Each row is where one point has got to under a steady rotation. How many ticks took it there?
The counts run from 0 to 455.
[119 149 139 186 108 103 112 103 137 123  66 122 186 105 137 134 138  92
 179 187 118  73 102 162 111 170 159 107 148 154 148 114 133 164 150 120
 168 106 104 119 118 140  85 168 118 150 101 114 128 159 134 126 146  83
 123 156 132 133 124  88 168 141 139 137 125 117 139 107 124  99 135  95
 148 170 119 120 167 115  95  96 112 108 134 154] => 342
[148 133  73 164 132 123 148 130 142 175 123 147 124 112 116 121 156 128
  84 134  92 146  87 144 133 110 144  98 132 126 171  83 141 166 120 129
 154 118  73 130 124 111 116 170 130 107  98 100  73 169 122 149  98 157
 104 160 139  96 120 144 156 131 115 163 172 143  98 120 164 143 124 150
 150 118  98 142  98 113 158  68 140 177 170 144] => 33
[152 142 105 160 133 184 130 125 133 145 119  88 106 157 149 124 187 137
 109 113 117 135 132 114 167  84 159 108 135 126 175  83 159 103 173 143
 148 146 157 101 138 148 153 133  91 165 146 150 122 101 184 104 126 158
 119 107 123 127  84 139 151 126 124 139 142 101 125 157 175 165 165 128
 108  88  87 120 149 159 127  96 108  90 123 164] => 193
[164 103  79 143 115 155 132 138 155 155  87 142 101 147 124 152 147 118
 117 142  78 144 139 129 122 110 123 116 138 165 177 120 153 119 119 145
 144 124  97 152 126 148 154 185 138 143  70 118  76 153 140  94  98 147
 138 111 147 148 137 133 147 151 149 142 211  90 119 126 145 174 132 138
 138 123  93 148 119 133 107 101 111 189 162 139] => 173
[165 149  96 159 101 160  95 144 148 132  98 101 130 129 134 103 166 128
 133 122 118 113 130 120 136  94 130 108 102  85 155 140 163 153 170  81
 155 119 155 161 142 132  95 154  86  90  86  92  91 143 157 126 132 185
 114 125 123 139 176  73 121 118 172 156 133 105 148 125 145 137 174 163
 115 112 105 170 148 146 141 129 123  92 166 143] => 289
[134 142 108 164 139 128 124 100 144 134 107 144  98  95 117 129 144 109
 146 145 107 132 111 140  75 137 135  96 125 153 174  89 154 175 148 106
 170 125  72 116 117 109 116 177 113 153  95  94  69 167 104 100 114 166
 123 167 106 123 114 147 157 129 115 161 155 122 104 126 131  90  96 136
 133 162 104  96 136 102  96  57 142 147 143 129] => 136
[144 133 111 161  88  92 122  81 136 155  61 179 121 110 104 127 142 140
 114 171 110 138 101 165 107 155 145 118 141 157 146 113 131 162 129  96
 157  92 121 156 126 155 120 157 139 130 114  86  63 145  98 132 126 124
 125 154 134 121 166  97 100 149 132 122 157 151 106 141 104 140 121 169
 165  99 118 178  90 144 117  97  91 170 155 171] => 376
[134 123  72 161 124 159 149 123 155 155  96 109 104 136 157 172 147 145
 122 147 122 107 112 158  81 117 146 124 152 155 163  86 122 126 101 171
 137 131  82  77 156 122 121 164 116 143 132 128  86 132 119 126 109 137
 111 135 160 102  73 183 160 131 133 164 153 100 130 130 124 137 125 113
 126 135  81 105 136 105 122  87 140 189 123 124] => 37
[136 125 118 143 126 136 121 109 134 144 107 152  83 149 109 106 154  90
 109 146  73 168 124 106 157  92 128 107 113 161 162 124 157 107 181 109
 129 125 122 135 129 148 148 166 107 173 131  94  97 144 182  95 147 174
 118 126 133 151 140  84 143 118 153 123 168 125 131 125 164 171 168 130
 147 128 117 160 127 175 121 100  95  85 168 175] => 415
[117 129 119 143  88 142 127  93 156 152  86 141  79 157 123 173 140 132
 124 167  93 118 125 155  76  87 126 134 122 174 161 123 134 116 135 156
 129 117 109 116 164 154 124 168 102 161 172 117  77 111 156 119 137 147
 102 130 201 125 108 130 135 132 150 146 166 102 146 127 114 172 167 122
 168 125  99 153 135 180 131 129 106 137 132 152] => 279
[101 129 117 171 123  92 145  66 135 146  88 177 113 110 120  94 127  93
 110 157  79 148  81 143 144 126 143 121 112 182 159 106 143 123 122 153
 123 121  95  90 127 128 115 159 116 154 163  88  76 149 130 161 164 120
 109 150 154  77  95 139 130 100 142 107 165 139 133 119 142 141 124 109
 158 140 104 124 107 140 155  92  98 104 159 161] => 18
[126 172 114 179 110 147 104  95 148 156  95 114 113 116 112 121 151 118
 108 149 118 122  93 131 102 104 139  83 105 109 185  90 128 170 157 108
 130 120 104 157 141 132  90 171  96 127 161  90  48 137 129 107 128 181
 118 156 139 113 134  92 152 105 129 134 126 147 133 129 146 135 171 118
 186 138 105 168  88 153 115 114 109 145 161 160] => 153
[126 134  60 152 163 126 121 114 153 117  83  71 127 102 136 130 141 163
 139 127 159 107 141 162 133 144 155  93 158 104 131  78 127 126 140 148
 182 140 131  64 118 162  90 112 112 148 137 128 137 137 125 115 119 141
 118 152 134 130 101 122 127 141  98 157  99 137 129 138 124  94 124 151
  82  99  73 105 152  68  96  71 155 122 148 156] => 232
[150 139  91 167 132 166 119 123 165 118  94 105 143 107 140 118 152 163
 148  98 106 124 103 122 117 137 112 124 129  82 167 132 167 191 133 105
 182 105 111 145 153 121 120 165  96  94  80 122  67 129 100 121 119 178
 134 117 106 162 182 126 109 157 143 151 155  89 109 129 143 105 138 165
 124  92  89 130 119 154 152 117 130 136 135 104] => 167
[134 150 101 173 119 121 148 115 127 168 130 158 135  94 122 129 180 158
 133 145  74 148  55 158 114 150 144 125 126 139 169  98 164 192 129  85
 151 107 103 105 139  92 139 157 102 135 110 105  88 176 107 150 127 116
 109 166  96  77 137 149 146 121 119 152 137 135  79 125 127 116 118 144
 146 123 103 100 116 148 160  64 117 119 129 128] => 361
[120 125 114 177 117 106 145 161 129 143 134 153 140 106 138 131 144 129
 152 175  65 124 107 151 148 147 146 117 151 157 117 109 146 185 151  99
 154  77 105  92 137 131 131 149 114 151 102 126 182 185 165 140 125 136
  83 135 141 122 111 104 153 156 110 192 133 106 103 115 139 126 125 134
 134 109 105 142 200 130 134  83 146  83 127 141] => 101
[125 158  93 164 101 104 113  96 144 161  83 131 109  99 126 113 152 132
 113 158 133 137  95 156 113 146 156  87 118 105 142  97  96 160 136  76
 114 119 113 121 150 137  96 120  83 110 153  82  69 136 112 128 123 167
 115 170 125 109 141  99 116 124 117 136  82 180 119 141 111 124 147 169
 143 119 107 175 103 112 123 100 117 162 141 165] => 254
[123 142 133 158 102 147  86 119 173  96  55 110 116 111 148 112 133 105
 161 145 128 125 144 110 131 143 126  91 121 122 149 143 135 148 168  88
 138 108 136 164 146 165 121 159  84 135 113 108  91 121 132  62 132 178
 142  99 113 187 162  63 107 156 155 138 121  92 153 132 130 116 158 136
 137 125 111 173 151 148  76 141 105 124 141 151] => 410
[116 140 139 183 128 112 106  69 145 146  80 153 139 122 107 122 136  62
 150 175 105 107 104 150 110 116 159  90 111 157 161 100 136 147 149 153
 169 123  92 144 109 129  92 170 112 152 120  92  92 130 136 111 134 131
 115 179 160 129 110  91 168 117 136 127 154 134 138 125 141 119 125 112
 170 171 125 115 154 127 103  83 115 111 176 167] => 15
[119  97  95 157 139 112 135  65 151 127  51 119 101 130 142  87 146 120
 152 158 134 156 115 143 169 168 160 105 153 159 134 119 118  71 140 149
 118 126 146  74 143 184 146 120 109 174 144 116 108 106 149 106 156 115
 153 119 103 161 122 114 113 149 126  86 126 134 145 141 134 146 133 146
  92 108 115 131 125 118 102  99  84 120 138 161] => 214
[116 120 104 156 155  75 116  66 150  92  56 129 117  85 105  85 109 123
 134 141 136 152 134 148 153 165 144 104 147 141 120 115 137 126 151 146
 180 112 125  80 113 178  93 126 146 181 140  96 115 137 114 130 145 142
 133 137 139 160 145  80  93 155 108 107 119 144 142 127 142 112 114 151
 113  85 113 155 116 100 105  98 121  90 158 167] => 112
[151 134 141 176 104 109 113  93 114 133  80 141 154 119 137  86 170  93
 162 161 134 110 101 144 146 155 169 115 136 152 138 119 140 141 171  84
 162 111 164  99 109 138 102 127 103 140 102  96 125 140 154 158 159  94
 125 144  92 117 139  92 141 118 157 115 101 132 145 136 137 124 130 148
 106 133 136 131 161 123 109  86  88  57 135 178] => 219
[112 153 150 197 132  98 102  76 139 113  66 152 140  88 127 101 124  63
 145 168 143 120 108 139 128 151 172  74 120 145 159  90 125 174 142 127
 169 121  87 140  99 144 102 164 105 140 135 113  86 117 105 101 125 151
 130 160 116 128 118  98 133 134 121 119 126 126 128 154 148  96 107 125
 150 137 117 126 136 112  92  86 119 137 155 169] => 13
[125 138 110 183 128 140 110 161 147 104 113  99 153 106 154  90 145 127
 143 130 117 114 118 132 163 127 135 111 127  95 121 124 144 196 175  98
 167  95 113 102 144 132  94 150  78 109 111 137 147 140 156 125 129 191
  92 118 134 154 136  98 136 157 130 184 100  92 138 120 164 108 151 145
 109 106 112 139 201 115 139 113 158  57 139 134] => 427
[101 154  92 159 120 125 136 109 122 118 111 124 137 113 156 114 144 127
 142 134  87 119 110 143 149 104 154 116  87 135 165 114 172 110 135 158
 154 170 149  92 131 127 104 118  63 137 169 104 139 146 155 132 154 122
 109 149 154  66  58 135 113  68 130 140 116 117 140 129 121  93 134 110
 127 120  73  86 161 137 149 101 123  67 146 154] => 124
[154 118 117 148  98 149 123  93 150 123  52 104 127 178 135 151 144 140
 133 145 149  91 151 147  92 108 127 144 157 162 149 143 151 103 151 161
 171 103 142  92 156 162  97 173 135 153 132 131  78 112 153 150 152 127
 126 101 170 147 135 119 135 138 170 132 148  67 173 117 140 166 167 126
 128 112 115 150 144 152 122 131 110 105 122 150] => 179
[144 136  79 169 119 101 132 130 132 138  98 141 126  93 124 115 142 118
 131 152 132 121 125 160 128 131 160  93 134 119 138  96 123 169 113 104
 175 114 107 127 114 126  90 130 112  94  85  88  92 156 117 141  96 169
 109 170 123 108 124 122 136 127 121 181 127 145 120 141 128 104  95 183
 107 119 108 142 151  49 131  55 152 158 160 154] => 133
[ 96 109  92 164 162 124 159 111 150 109 111 142 116  94 146 104 121 134
 148 109  62 156 116 133 161 134 121 135 111 144 144 120 175 126 126 173
 168 129  94  62 136 115 130 141  93 162 139 122 122 153 128 137 145 144
 113 117 134 107  94 168 112 134 116 145 167  91 116 117 148  88 105 131
 101 109  73  69 149 123 158  91 139  76 137 109] => 3
[128 129  71 167 166 120 146  84 140 139  99  98 115 115 139  78 149 132
 102 108 141 155  93 140 173 119 161 100 122 115 158  87 144 102 141 161
 154 152 123  53 128 129 102 113 110 148 167 106  83 127 141 164 143 151
 122 147 114  98  94 151 127 110 118 118 125 153 133 137 169 129 126 132
 107  99  99 115 100 111 158  76 125  91 150 151] => 455
[151 111 135 163  84 122 131  89 142 111  41 134 136 149 143  98 138 149
 126 131 136 118 117 147 133 128 126 155 146 161 131 158 163 125 132 132
 156  84 153  91 152 159 101 160 133 131 133 114  73 116 131 183 159 118
 127  89 144 133 165 112 107 154 173 112 150  77 167 121 140 156 154 143
 125  78 124 173 118 169 157 143  97  95 122 152] => 181
[139 138 133 173 134 133 119 107 133 128 108 130 119 106 148  96 176 136
 154 140 128 145 101 134 138 157 154 115 157 126 117  99 145 189 198  64
 175  90 126  71 147 131 138 132  83 160 119 130 129 129 147 134 138 152
 114 130  76 145 134 127 145 163 114 146 100 115 103 145 149 106 124 164
 104 110 125 115 177 136 119  74 128  56 102 143] => 98
[125 118  42 155 129 117 143  98 150 149  77 104 132 138 139 109 147 141
 138 154 103 128 100 164 171 142 166 109 109 117 160 109 137  52 107 170
 133 176 160 105 136 156 111  96  90 125 136 103 123 138 136 139 142  91
 134 158 142 104  93 119 109 103 131 107 129 165 152 130 120 140 156 139
 104 126  82 118 112 104 126  97  87 127 168 170] => 351
[130 175  94 183 136 132 116 113 154 116  88  82 161  82 149  93 149 141
 118 111 149 112  95 136 147 133 154  89 110  69 174  98 135 182 138 117
 156 134 110 118 134 121  75 137  92  82 139 102  71 140 103 140 127 173
 120 147 111 101 140 115 117 117 119 141  87 136 130 132 147  90 142 140
 126 111  99 137 103 106 155 112 143 122 151 143] => 28
[162 118 102 123 117 159 136 125 136 142 128 148  68 144 119 161 168 142
 116 123  84 145 146 131  93  93 110 144 132 185 171 118 192 143 160 124
 183 117 120 110 127 128 147 182 116 175 102 115  86 154 156 112 124 158
 110 112 141 127 123 152 144 138 148 162 188  66 118 129 135 142 124 147
 131 104  92 116 157 169 117  85 121 115 128 138] => 399
[ 79 101  74 164 175 131 151 107 172 107 108 122 117  98 149 112 112 151
 165 115  67 158 115 135 139 145 122 126 125 138 141 126 162 125 123 177
 157 133  97  56 155 136 135 133  81 165 138 130 126 130 128 120 141 155
 112 128 136 134 106 155 115 147 116 149 155 107 135 112 138  91 121 130
  94 117  78  71 150 123 148  97 138  82 146 103] => 4
[152 118 132 153  83 122 124 100 149 113  55 104 135 161 127 126 144 147
 126 139 143 101 141 151 114 113 125 162 156 161 134 155 145 110 140 147
 168  86 149  87 154 164  91 165 150 144 140 119  85 124 147 174 163 122
 130  99 166 133 156 107 126 144 171 125 141  75 175 123 139 164 166 133
 127  92 119 172 134 148 142 135 108 102 127 160] => 180
[134 162 117 175  68 150 120 132 152  93  57  89 126 121 175 111 147 135
 135 127 156 103 131 127 126 118 132 115 103 108 139 150 130 145 144  95
 128 110 162 122 176 147  99 132  68  87 151 113  73 114 126 127 146 180
 127  92 135 113 134 108  83 123 165 144  85  84 154 140 118 130 160 148
 120  85 104 180 142 139 143 156 115 118 117 163] => 286
